The rows below fall into families. The same turns and mirrors carry the whole set onto itself and the rows of a family onto each other. For each named row, which other rows are in its family? Write them in the order they are listed.
These 40 rows form 5 families of 8 rows each.
q_924: [  2 -11  26 -15 -11 -42  23  -1  -8 -12   5  16  22]
q_90: [-15   4  47 -40   7 -26  28  -6 -37   2   6  -6  27]
q_820: [-23 -11  23  -5  22 -15  21 -10  -3   5  30 -13   5]
q_147: [ -8  -8  25 -16  17 -36  32 -13 -21  -5   8  -5  28]
q_596: [-27  -2  12 -49  42  11  -8  42 -39 -40  -4 -18   6]
q_136: [ -2  -8   6 -24  27 -15 -21  44 -16 -59 -20  -9   6]
q_379: [-17 -12  48 -43  36  -3 -25  33 -31 -38  -4 -22  28]
q_144: [-14 -23  26 -20  49 -13 -21  25 -16 -45  -3 -24  29]
q_454: [ -8 -19  -3  -5  14 -17 -17  49 -17 -43 -17   1   3]
q_216: [ -4   0  50 -36  -6 -14  20   0  -1  14  15  12   6]
q_854: [-27   2  24 -38  29   4 -14  47 -51 -27 -17 -21   7]
q_985: [  1  -7  36 -21  -3 -21  21  -4  11   9  17  15   6]
q_787: [-11 -16  26  -5 -12 -21  10   4  13  -3  25  14  -2]
q_299: [-18  -4  19 -53  11   9 -17  57 -30 -45  -7   5   0]
q_889: [ -9 -19  11 -16   3 -12  22  -8   8  -1  22  24  -2]
q_807: [-23   6  22 -45  39  21 -32  21 -27 -31  -5 -21   3]
q_327: [-10 -17  -5 -28  15  -5 -16  51 -10 -55  -6  12   0]
q_636: [ -5 -13   2 -20  14   3 -39  27   5 -47  -7   7  -2]
q_982: [-21 -11  -2  -9  44 -10  -8  35 -35 -35 -14 -24   9]
q_186: [-13  -5  23 -34  -3  -5 -24  59 -32 -37 -21   4   0]
q_324: [-16  -9  -2 -18  47   8 -29  13  -8 -39  -2 -18   4]
q_905: [ -7  16  20 -42 -21 -10  19  24  -6   8   9  23   7]
q_810: [-17  -1  51 -33 -23  -7   4  13  -6   6  23  11  -3]
q_165: [-13   2  27 -47   7  18 -43  36 -14 -37  -8   3  -4]
q_874: [-20  23  24 -49   7  -2  28  13 -24  18  12  -1  13]
q_27: [-16  13  -1 -23  25 -13  35   1 -10   9  15  -5  16]
q_628: [ -5   1  49 -39 -21 -31  19   7 -23  -5   3  16  20]
q_197: [ -2 -29  26 -16  23 -19 -29  35  -1 -53  -6  -2  24]
q_392: [-30   3  50 -33  11  -1  16  -1 -21  13  26 -14   3]
q_534: [-24   0  40 -50   7   8  21  -5 -23  13  21   8  -1]
q_923: [-11  -9  32 -40 -17  -1  15   5  -4   3  18  31  -6]
q_415: [ -3   4  -3 -15  -3 -22  26  13   8   1  12  19  11]
q_648: [ -3  -2  20 -39  16  -9 -25  51 -24 -55 -21  -7   4]
q_881: [ -5  -6  32 -19  16 -19  28 -13   4  13  18   0   9]
q_244: [-10   3  23 -43  31  -3 -21  45 -34 -50 -20 -21   7]
q_162: [-23 -11  17 -26  27  -2  29 -17 -12   8  24   1   3]
q_639: [ -7 -18  48 -40  11  -9 -34  44 -16 -46  -9   0  22]
q_168: [-10   2  46 -35  12 -12  26  -8  -7  18  18  -1   9]
q_583: [-19 -15 -11 -23  45  -2  -6  37 -20 -50  -2 -11   6]
q_100: [ -9  -3   9 -29  43  -9 -17  37 -26 -54 -18 -23   9]

Which other rows belong to the same family as q_639? q_924, q_90, q_147, q_379, q_144, q_628, q_197
Which other rows belong to the same family as q_534? q_596, q_299, q_889, q_327, q_923, q_162, q_583
Which other rows belong to the same family as q_905? q_807, q_636, q_324, q_165, q_874, q_27, q_415
Which other rows belong to the same family as q_100? q_136, q_216, q_985, q_648, q_881, q_244, q_168

